T: rows in a few groups, each row roughly a mix of its group's directions:
T (76 x 10):
[[  0   6 -32   0  20  -2 -17  -2  14   6]
 [ -8 -20 -13  -1 -12 -12 -27  13  12  -7]
 [ 31  -6  11  -5  13  13   2  16  10 -11]
 [  2  -6  21   6  -2   1  26 -24 -16  -3]
 [ 15   0  -3   2  14 -18   6   0  20 -28]
 [  4 -11 -16  10  -9 -10  26  -7  16 -19]
 [-29   2 -13 -26   1   0 -12   1 -12   7]
 [ -6   6   0  11  -8  12  10 -29   8 -24]
 [ 16  -8   9  39   1  -6   6  -3   6   1]
 [ -7   2  -9  -9  10 -24  -9  15  15 -25]
 [ -6  16 -19 -21   4  23  -6  -8  13  10]
 [-10  -5 -20   1   7   5 -22 -19   1 -24]
 [ -8 -19 -16  15   5   3  -8 -26  -6  17]
 [  0 -15  11 -19  -4 -12  15 -15  -2 -26]
 [-26 -17 -14  -1  -3   0  -2 -23  11 -12]
 [-24  -2  -7   0   4 -24 -16  19   3 -12]
 [-22 -20   6 -14  13  17 -11   4  11  13]
 [ 12  20 -27  -3  13  20  -1   5   6   6]
 [  0  -5 -25  -4 -13   9   2 -14   5 -29]
 [-13  31  -8 -20  16   5   1  10  -5   6]
 [ 12  29   7  -9 -14   8  -6  10 -18  13]
 [ -5  -1 -29   7  -1   6   3  -9  19 -24]
 [-12 -21 -16   7   1  -5  15 -10  23 -15]
 [-15  10 -21 -26  21  -7  -4  -6   2  -7]
 [ 13  18 -16 -11 -23  16  -1   0  -9 -16]
 [ -8  28  -4   0   8  14 -24   7   2  16]
 [-16  12 -21 -24   6   4 -18  12   1   8]
 [ 22 -23  15   6 -16   3  11 -15   3 -11]
 [ 15  12 -10  27   7  15   9  -3  -3 -21]
 [-20  -4  -9 -12  10  25 -19   4  14   6]
 [  8   2  10  19   5 -22   4  15  14 -22]
 [-17  13 -21  -7   4  13 -13   8 -11  23]
 [-23  18 -22   5  -6  11   0 -21  -2   3]
 [ -3   1  23 -11   5   2 -21   1 -24  18]
 [-18  19 -21   8  -4  18   1 -22   0  -4]
 [ -7 -11  13 -12 -15 -26   8 -19  14  -4]
 [  6   3   3  22  10  29  -2  10 -15 -14]
 [ 15  12 -25   4   9 -16   0  17  -4  18]
 [-21  -2  -6  -7 -11 -28  -4  -2  -7  22]
 [-29  12 -12   1  -6   7   5  -6  22  17]
 [  2  -8  10  -1  30  10 -23  16   3   9]
 [-20  -5   2  -3  -2  -9 -14  16 -20  25]
 [  4 -20 -10  15  -2 -18 -18   8  19 -14]
 [ 31 -11  11  -7  11 -10   1  23   7   0]
 [  8   4  -1 -18  -3   9   8 -22  28 -14]
 [ 17  -3  18  -3  14  -4 -22   4 -26  -2]
 [ -2 -31  -3  -1  -7 -10  16 -15   1 -20]
 [-17   5  -1  26   1  18  -6   4 -25  -4]
 [-23  10 -19  -3   6  19 -20  -5  16   1]
 [  7   2  -8 -17  11   2 -12  26  -4  25]
 [-22   3  22  -7 -12 -14   5  17 -13 -13]
 [ -8 -31  -2   7   4 -12  18  -9  16 -10]
 [-11  26 -15 -19  24  -2   2   3   1  -1]
 [ -3 -27 -15   0   4   5  13  -1  22 -19]
 [ 11   6  14  18 -18   8  -8  28   5   9]
 [-19  20 -22  -6  20  -4 -13  10   1   8]
 [ 20 -12  22 -10   4  12   5  -2  17 -20]
 [  9  19 -13  12 -18 -16  11 -16  -8 -16]
 [  0 -27  12  18  -9 -18   4 -10   0 -16]
 [ 23 -19  17  20 -16   4   9  -8   4  -3]
 [-14  14 -21   2 -12   0 -11 -25  -4 -16]
 [-17 -17 -21  -5  -2  10  -3 -16  13 -20]
 [-14 -12  22  24 -16 -12   0  10 -11   0]
 [ -3  17 -25  20   7   4  -4  11 -19  12]
 [  3   3  17  -9   2 -18  17   5   4 -31]
 [ -9 -22  29 -18  -6  -7  -8   8  -1   6]
 [-24 -10  -9  24   9 -13  -9  -9 -10  11]
 [ 23   2  21   6  -3 -20  13   7 -19   6]
 [  8 -12  26   6  22 -13  -6  11 -10  14]
 [ 12  16   1  12  18  13  19 -19  -6  14]
 [-24 -14  22  12 -14 -11   0 -11 -13  -7]
 [ 17  17 -11  12 -17 -14  22  -3   0 -14]
 [ -1  11   1  -6  19  20 -28  15   0  10]
 [ -8  -4  -7 -33   7  -9   6 -13   1 -21]
 [ 22  13  10  -1 -19 -13  10  -2 -25  -4]
 [-17  10 -19  21  -4 -17  -1   0 -19  13]]

which group is each row in? (one row of each group first):
[ -1   0   1 -13  11  30 -16  19  -6  11]
J
[ -9   5  22  -9   4 -11  26  -9 -14 -17]
N
[ 8 31 -4 -7 -8 20 -8 16 -2 11]
G

[31 -2 -1 -7 14 -6 -1 27  4  8]
J
[-16   6 -23  14  23 -15 -14   3   5   4]
N
[-11  20  14  -2 -15  -6   9   0  -5  30]
G
[ -7  15 -28   2   3  -9  -6   9 -11  25]
J
[ 19  14 -17  16  15  20   0  15  -7  -3]
J
[  1   0 -23  -1   5  12 -21 -10   0 -28]
G
